In the rows, 128 means zero.
Rotation paths and how fast each direction turns (degrees per step):
Each turn is a multiple of 5 degrees from 10 to 175, or 0.
Each row of a path follows its step; steps can be skipped.
Path 1:
step 0: [126, 123, 133, 156, 146, 115, 112, 125, 107, 150, 116, 141, 144, 94, 112, 126, 113, 150, 130, 147, 132, 120, 109, 127, 146, 107, 127, 122, 111, 128, 135, 127, 145, 123, 116, 149, 110, 118, 110, 107, 123, 118, 143, 128, 124, 129, 123, 84, 104, 126, 112, 125, 109, 148, 138, 126, 97, 110, 115, 120, 122, 122, 113, 142]
step 5: [139, 151, 88, 113, 129, 139, 108, 146, 125, 102, 144, 138, 141, 114, 100, 144, 136, 115, 138, 139, 127, 139, 122, 146, 132, 99, 120, 126, 137, 121, 110, 137, 143, 116, 115, 93, 105, 118, 125, 142, 126, 153, 131, 130, 110, 141, 136, 125, 119, 111, 134, 95, 115, 137, 129, 127, 118, 126, 117, 101, 113, 133, 114, 140]
step 10: [141, 134, 120, 93, 108, 130, 120, 122, 146, 103, 145, 122, 123, 136, 132, 132, 134, 135, 141, 146, 137, 121, 123, 120, 106, 132, 114, 168, 154, 111, 158, 120, 156, 137, 105, 104, 128, 122, 116, 95, 142, 146, 119, 133, 122, 114, 103, 123, 138, 127, 120, 137, 117, 111, 123, 113, 127, 119, 114, 122, 144, 126, 149, 115]
step 12: [112, 136, 139, 145, 163, 124, 135, 139, 122, 133, 94, 118, 122, 93, 107, 126, 129, 158, 108, 143, 153, 132, 120, 142, 136, 100, 117, 127, 126, 126, 101, 151, 130, 116, 151, 136, 108, 117, 141, 105, 136, 138, 129, 123, 156, 129, 110, 140, 156, 117, 126, 131, 139, 125, 119, 116, 128, 139, 123, 147, 136, 124, 126, 139]
step 13: [122, 122, 155, 119, 130, 149, 107, 132, 153, 125, 137, 133, 134, 126, 158, 105, 121, 135, 131, 140, 154, 107, 147, 135, 118, 104, 133, 124, 119, 131, 158, 111, 130, 129, 131, 111, 126, 129, 124, 123, 122, 149, 146, 155, 128, 97, 110, 141, 146, 161, 124, 109, 116, 127, 147, 127, 135, 120, 116, 101, 116, 147, 136, 113]
step 14: [137, 118, 98, 89, 131, 119, 124, 127, 132, 123, 131, 138, 136, 130, 140, 134, 107, 129, 146, 127, 120, 132, 129, 118, 121, 123, 139, 135, 115, 153, 118, 135, 165, 103, 141, 119, 126, 130, 120, 128, 150, 123, 109, 130, 116, 112, 126, 101, 95, 118, 129, 138, 100, 126, 130, 136, 138, 153, 134, 131, 142, 133, 84, 104]
step 20: [142, 124, 85, 132, 121, 127, 162, 106, 124, 118, 86, 115, 142, 135, 123, 116, 121, 134, 138, 115, 133, 121, 162, 140, 140, 122, 136, 107, 106, 117, 119, 122, 121, 120, 131, 135, 131, 127, 118, 146, 142, 139, 123, 160, 113, 142, 133, 156, 122, 131, 129, 123, 106, 98, 135, 135, 127, 114, 111, 150, 120, 129, 123, 124]
step 21: [144, 109, 121, 117, 117, 125, 136, 113, 107, 122, 122, 148, 142, 117, 132, 127, 151, 116, 129, 126, 138, 159, 123, 151, 142, 110, 115, 130, 137, 137, 140, 107, 130, 121, 153, 112, 102, 124, 139, 99, 120, 137, 135, 116, 137, 125, 117, 98, 152, 145, 128, 126, 147, 123, 106, 108, 119, 126, 121, 125, 112, 82, 114, 126]
step 25: [126, 111, 95, 113, 120, 127, 120, 156, 105, 126, 123, 136, 132, 117, 134, 114, 148, 152, 117, 114, 145, 105, 133, 127, 102, 111, 128, 139, 106, 168, 155, 99, 115, 110, 128, 140, 124, 112, 126, 133, 123, 117, 126, 125, 128, 112, 120, 115, 128, 160, 136, 133, 110, 119, 150, 133, 137, 127, 116, 147, 118, 119, 146, 149]
Speeds:
[124, 125, 120, 133, 128, 125, 123, 133, 131, 130, 130, 126, 130, 129, 132, 130, 124, 124, 133, 127, 127, 123, 131, 129, 135, 133, 127, 129, 128, 132, 124, 124, 138, 126, 131, 130, 126, 125, 129, 127, 126, 124, 119, 127, 130, 136, 129, 127, 132, 124, 133, 127, 121, 122, 135, 131, 127, 129, 129, 121, 122, 132, 132, 133]
125
[128, 125, 126, 122, 120, 132, 129, 127, 132, 126, 120, 136, 127, 131, 128, 131, 127, 124, 124, 124, 137, 127, 126, 126, 127, 130, 130, 123, 128, 120, 131, 135, 127, 132, 131, 121, 132, 123, 126, 125, 128, 121, 126, 131, 128, 125, 134, 131, 125, 123, 128, 134, 123, 125, 127, 129, 121, 131, 127, 124, 123, 133, 125, 125]
115
[130, 128, 124, 133, 123, 132, 123, 130, 132, 131, 126, 129, 124, 126, 131, 125, 125, 134, 127, 127, 129, 129, 135, 127, 128, 140, 131, 128, 130, 128, 131, 120, 121, 124, 131, 130, 126, 134, 126, 134, 124, 131, 135, 136, 123, 124, 128, 137, 126, 131, 128, 133, 128, 124, 131, 127, 124, 126, 135, 125, 131, 126, 129, 132]
155
[130, 129, 122, 128, 129, 128, 135, 124, 128, 121, 128, 128, 131, 121, 131, 132, 129, 131, 121, 133, 128, 126, 124, 126, 126, 126, 122, 134, 134, 132, 125, 124, 131, 133, 128, 134, 128, 126, 124, 133, 131, 131, 128, 127, 125, 129, 127, 140, 126, 121, 132, 131, 126, 127, 128, 126, 132, 138, 132, 132, 123, 131, 124, 124]
170
[131, 133, 126, 130, 127, 131, 129, 124, 121, 132, 126, 128, 133, 126, 129, 128, 126, 119, 129, 121, 133, 135, 126, 125, 132, 130, 128, 127, 136, 130, 125, 130, 132, 130, 126, 122, 126, 132, 126, 134, 129, 125, 130, 129, 119, 133, 128, 131, 128, 131, 136, 124, 136, 130, 132, 134, 126, 123, 121, 132, 126, 125, 131, 124]
25
[127, 123, 126, 120, 123, 132, 132, 123, 129, 120, 131, 129, 130, 131, 127, 125, 124, 127, 135, 122, 124, 132, 129, 133, 134, 134, 124, 125, 134, 127, 124, 122, 130, 132, 128, 131, 131, 123, 131, 122, 132, 126, 133, 124, 127, 125, 127, 126, 126, 130, 131, 129, 130, 124, 119, 128, 133, 120, 136, 129, 131, 129, 127, 129]
60
Path 2:
step 0: [95, 121, 145, 118, 140, 135, 127, 115, 149, 127, 151, 95, 104, 128, 139, 137, 117, 107, 145, 139, 106, 115, 139, 115, 127, 94, 118, 146, 128, 128, 115, 126, 138, 114, 117, 124, 143, 134, 136, 151, 137, 128, 129, 125, 127, 143, 131, 113, 138, 101, 114, 81, 130, 115, 113, 129, 147, 119, 111, 91, 109, 128, 141, 121]
step 1: [135, 113, 137, 104, 99, 131, 141, 111, 117, 129, 121, 146, 116, 131, 101, 142, 118, 119, 116, 115, 120, 138, 142, 141, 140, 120, 139, 145, 137, 115, 132, 140, 123, 132, 133, 127, 163, 95, 146, 106, 138, 142, 108, 130, 108, 118, 137, 145, 97, 132, 137, 127, 116, 147, 119, 117, 142, 161, 141, 134, 144, 163, 120, 159]
step 3: [112, 144, 155, 127, 130, 139, 126, 117, 112, 111, 147, 121, 124, 113, 93, 150, 114, 135, 140, 130, 150, 152, 130, 100, 123, 143, 94, 98, 101, 116, 133, 132, 119, 120, 138, 139, 110, 127, 144, 137, 123, 125, 123, 122, 143, 138, 135, 150, 149, 135, 114, 99, 103, 131, 145, 139, 145, 134, 122, 118, 95, 143, 137, 123]
step 4: [135, 100, 121, 134, 95, 118, 106, 127, 146, 131, 125, 142, 99, 121, 119, 121, 156, 122, 131, 137, 94, 155, 143, 130, 137, 142, 149, 149, 131, 138, 118, 129, 120, 104, 132, 120, 135, 113, 124, 99, 124, 113, 108, 141, 127, 134, 121, 104, 157, 137, 143, 94, 125, 152, 134, 97, 141, 120, 126, 114, 141, 111, 128, 134]
step 6: [122, 113, 132, 130, 129, 143, 123, 150, 137, 140, 137, 110, 116, 119, 116, 115, 142, 100, 142, 118, 141, 107, 133, 100, 121, 126, 86, 134, 136, 137, 104, 158, 138, 127, 144, 139, 137, 110, 151, 128, 162, 161, 107, 144, 114, 140, 116, 148, 141, 128, 124, 150, 136, 124, 153, 125, 130, 143, 121, 115, 112, 151, 110, 125]
step 8: [138, 153, 111, 147, 87, 114, 109, 129, 130, 116, 162, 128, 137, 123, 142, 151, 147, 142, 112, 103, 131, 129, 126, 126, 131, 120, 108, 143, 123, 108, 127, 123, 119, 140, 146, 129, 134, 138, 131, 154, 80, 138, 96, 121, 135, 128, 138, 103, 133, 138, 145, 120, 129, 129, 110, 127, 151, 135, 113, 107, 115, 140, 130, 143]
step 13: [150, 112, 121, 131, 134, 130, 119, 160, 150, 100, 122, 132, 134, 115, 130, 141, 123, 148, 109, 103, 119, 142, 107, 136, 140, 110, 120, 112, 136, 128, 146, 108, 117, 119, 147, 128, 139, 135, 126, 110, 158, 152, 119, 108, 104, 125, 148, 122, 141, 100, 106, 113, 146, 141, 116, 132, 144, 125, 127, 104, 89, 112, 134, 126]
step 23: [129, 120, 137, 111, 117, 128, 114, 115, 119, 127, 108, 126, 140, 136, 112, 98, 112, 138, 145, 143, 101, 132, 133, 137, 121, 112, 138, 100, 93, 145, 129, 136, 117, 123, 109, 111, 123, 145, 138, 110, 135, 124, 110, 142, 135, 117, 114, 129, 151, 133, 120, 109, 111, 89, 124, 122, 155, 121, 145, 137, 87, 112, 103, 122]
step 26: [131, 102, 163, 123, 121, 101, 133, 137, 123, 114, 103, 120, 133, 126, 115, 106, 140, 123, 142, 115, 151, 133, 134, 118, 135, 115, 137, 144, 112, 123, 138, 127, 146, 119, 122, 123, 112, 148, 142, 135, 158, 138, 138, 132, 136, 147, 124, 139, 87, 114, 114, 141, 117, 144, 132, 94, 153, 146, 149, 132, 88, 129, 129, 129]
Speeds:
[134, 127, 124, 129, 121, 127, 123, 138, 123, 123, 122, 125, 134, 124, 128, 121, 130, 129, 127, 131, 130, 136, 125, 132, 123, 128, 133, 134, 129, 126, 124, 130, 130, 128, 123, 122, 124, 126, 118, 124, 133, 127, 130, 124, 126, 128, 133, 129, 127, 126, 126, 121, 127, 129, 125, 130, 121, 126, 133, 125, 131, 133, 130, 132]
130
[127, 129, 131, 132, 121, 131, 129, 133, 127, 132, 124, 133, 127, 140, 126, 122, 128, 132, 124, 134, 128, 132, 135, 135, 129, 125, 129, 126, 132, 134, 134, 131, 125, 121, 124, 129, 126, 122, 130, 124, 125, 133, 129, 134, 135, 129, 122, 125, 124, 122, 127, 133, 127, 130, 129, 133, 131, 127, 129, 123, 129, 126, 130, 124]
135
[127, 127, 118, 132, 133, 133, 131, 122, 127, 124, 124, 132, 123, 129, 134, 132, 126, 125, 130, 125, 134, 129, 129, 127, 127, 130, 130, 126, 128, 126, 125, 136, 127, 123, 132, 124, 128, 115, 131, 131, 128, 126, 123, 134, 131, 130, 127, 133, 132, 128, 130, 124, 126, 128, 129, 129, 122, 132, 134, 123, 130, 135, 123, 127]
135
[123, 136, 130, 129, 130, 124, 132, 128, 130, 123, 118, 122, 123, 128, 131, 130, 121, 124, 130, 131, 123, 130, 133, 130, 127, 126, 128, 125, 121, 129, 124, 125, 127, 128, 120, 126, 126, 127, 123, 131, 123, 133, 130, 132, 123, 131, 127, 133, 124, 125, 133, 130, 126, 128, 129, 116, 127, 129, 131, 134, 128, 129, 133, 127]
10
[131, 121, 132, 129, 123, 127, 132, 131, 124, 128, 129, 129, 130, 123, 128, 127, 130, 117, 133, 124, 118, 130, 131, 122, 131, 133, 126, 125, 131, 135, 137, 130, 128, 127, 127, 133, 131, 119, 124, 128, 122, 123, 129, 123, 128, 125, 126, 131, 129, 125, 132, 132, 128, 130, 131, 127, 122, 124, 124, 131, 134, 131, 124, 130]
140
[131, 127, 132, 125, 132, 132, 121, 131, 130, 125, 134, 134, 122, 123, 130, 132, 125, 126, 134, 134, 129, 131, 125, 124, 123, 130, 131, 132, 137, 123, 128, 129, 120, 125, 125, 129, 127, 123, 131, 125, 131, 127, 129, 130, 126, 122, 126, 127, 128, 117, 124, 129, 124, 129, 125, 123, 131, 128, 127, 137, 119, 126, 129, 128]
115
Path 3:
step 3: [112, 144, 92, 134, 136, 143, 107, 118, 153, 163, 117, 117, 121, 154, 153, 136, 139, 95, 140, 109, 137, 109, 152, 163, 145, 119, 144, 138, 127, 136, 141, 147, 134, 142, 122, 126, 146, 138, 130, 142, 129, 121, 130, 127, 118, 117, 153, 130, 118, 128, 156, 147, 113, 120, 161, 131, 110, 135, 112, 148, 119, 144, 130, 130]
step 6: [119, 101, 93, 125, 106, 115, 84, 117, 119, 131, 107, 109, 122, 118, 142, 114, 108, 139, 134, 123, 120, 113, 144, 124, 137, 138, 117, 102, 121, 130, 124, 113, 109, 118, 134, 143, 132, 133, 133, 136, 128, 145, 116, 100, 144, 118, 143, 131, 149, 124, 131, 147, 116, 114, 124, 96, 125, 86, 155, 120, 149, 129, 142, 142]
step 11: [122, 127, 141, 139, 105, 134, 134, 152, 162, 101, 124, 112, 132, 147, 102, 139, 138, 151, 142, 140, 122, 139, 140, 130, 160, 132, 145, 125, 93, 145, 124, 132, 119, 130, 101, 92, 121, 130, 119, 112, 123, 124, 133, 125, 150, 117, 124, 128, 150, 166, 114, 131, 120, 125, 119, 153, 144, 105, 126, 127, 121, 93, 138, 125]
step 16: [144, 156, 139, 139, 152, 120, 100, 157, 140, 121, 128, 138, 131, 138, 136, 138, 112, 151, 138, 151, 139, 170, 131, 138, 134, 136, 122, 111, 139, 112, 136, 130, 146, 97, 112, 127, 124, 126, 128, 146, 138, 122, 105, 141, 131, 101, 114, 116, 101, 115, 123, 134, 136, 135, 129, 128, 144, 146, 127, 178, 142, 142, 122, 107]
step 17: [116, 142, 135, 137, 118, 126, 118, 128, 152, 142, 131, 145, 117, 117, 146, 137, 133, 144, 165, 106, 150, 111, 108, 108, 130, 128, 134, 138, 130, 152, 133, 135, 137, 125, 125, 99, 113, 134, 102, 129, 138, 154, 117, 115, 128, 119, 167, 142, 131, 118, 112, 155, 94, 117, 115, 112, 112, 107, 113, 137, 161, 115, 144, 145]
step 19: [134, 162, 137, 132, 125, 124, 115, 125, 120, 121, 147, 159, 132, 119, 120, 138, 101, 114, 144, 133, 133, 129, 109, 131, 155, 93, 113, 111, 155, 145, 141, 119, 124, 140, 115, 133, 96, 187, 122, 125, 114, 137, 130, 117, 90, 149, 137, 121, 123, 130, 147, 133, 125, 124, 113, 107, 123, 127, 132, 123, 129, 123, 127, 131]
step 20: [150, 114, 111, 126, 110, 148, 102, 142, 151, 127, 106, 142, 113, 124, 128, 133, 157, 97, 124, 113, 125, 115, 154, 126, 132, 129, 139, 120, 126, 124, 138, 117, 138, 126, 133, 134, 120, 119, 134, 135, 126, 146, 119, 131, 127, 180, 120, 143, 121, 88, 113, 128, 156, 147, 127, 108, 99, 104, 143, 155, 134, 136, 123, 128]
step 24: [127, 121, 115, 105, 148, 140, 109, 119, 142, 111, 153, 125, 132, 139, 120, 118, 132, 115, 119, 132, 94, 82, 105, 100, 116, 116, 127, 162, 106, 109, 126, 123, 99, 107, 108, 127, 102, 130, 126, 123, 126, 128, 130, 136, 137, 107, 119, 103, 124, 108, 131, 133, 136, 103, 134, 115, 122, 138, 133, 125, 90, 119, 144, 121]
step 26: [122, 151, 145, 125, 134, 151, 165, 147, 159, 118, 150, 132, 120, 121, 113, 124, 161, 114, 109, 110, 109, 106, 121, 136, 104, 135, 128, 138, 141, 125, 160, 146, 121, 144, 121, 116, 126, 124, 151, 127, 138, 131, 139, 154, 136, 158, 102, 145, 107, 138, 116, 102, 127, 126, 130, 128, 124, 138, 122, 123, 91, 117, 134, 118]
Speeds:
[135, 130, 130, 129, 131, 124, 128, 130, 133, 123, 122, 128, 130, 130, 123, 132, 122, 126, 130, 137, 125, 135, 123, 128, 125, 124, 126, 124, 130, 128, 135, 132, 127, 135, 133, 134, 125, 131, 134, 130, 136, 121, 132, 131, 128, 132, 129, 130, 131, 131, 125, 116, 124, 127, 125, 127, 122, 128, 127, 128, 128, 127, 131, 129]
100
[127, 125, 122, 127, 131, 123, 127, 123, 131, 129, 126, 129, 132, 127, 123, 122, 125, 129, 130, 131, 120, 122, 129, 132, 128, 123, 130, 130, 125, 125, 132, 125, 131, 132, 134, 123, 137, 124, 135, 128, 127, 123, 128, 123, 122, 120, 130, 127, 126, 125, 134, 132, 128, 123, 129, 122, 128, 129, 131, 125, 131, 126, 129, 115]
120
[136, 127, 130, 128, 124, 121, 133, 125, 129, 125, 134, 124, 128, 133, 137, 132, 133, 129, 128, 131, 135, 123, 124, 135, 135, 131, 128, 123, 129, 123, 126, 123, 124, 134, 126, 133, 129, 130, 134, 130, 128, 130, 130, 124, 126, 129, 130, 130, 133, 119, 127, 135, 129, 125, 123, 124, 124, 131, 131, 133, 129, 130, 129, 129]
25
[121, 127, 127, 127, 126, 125, 129, 136, 128, 122, 124, 129, 129, 123, 128, 129, 136, 136, 132, 122, 126, 125, 125, 131, 126, 130, 120, 122, 130, 125, 132, 129, 129, 123, 128, 127, 130, 131, 136, 135, 131, 124, 131, 121, 131, 126, 124, 132, 125, 129, 123, 128, 130, 127, 130, 129, 136, 122, 127, 134, 130, 121, 124, 129]
70
[119, 127, 124, 135, 126, 127, 135, 128, 125, 131, 125, 129, 130, 124, 130, 122, 123, 129, 125, 131, 127, 126, 118, 130, 133, 133, 129, 128, 128, 126, 128, 131, 123, 131, 127, 118, 119, 130, 124, 126, 124, 130, 135, 132, 124, 133, 131, 128, 133, 124, 127, 126, 122, 131, 124, 124, 133, 124, 122, 127, 129, 123, 131, 123]
170
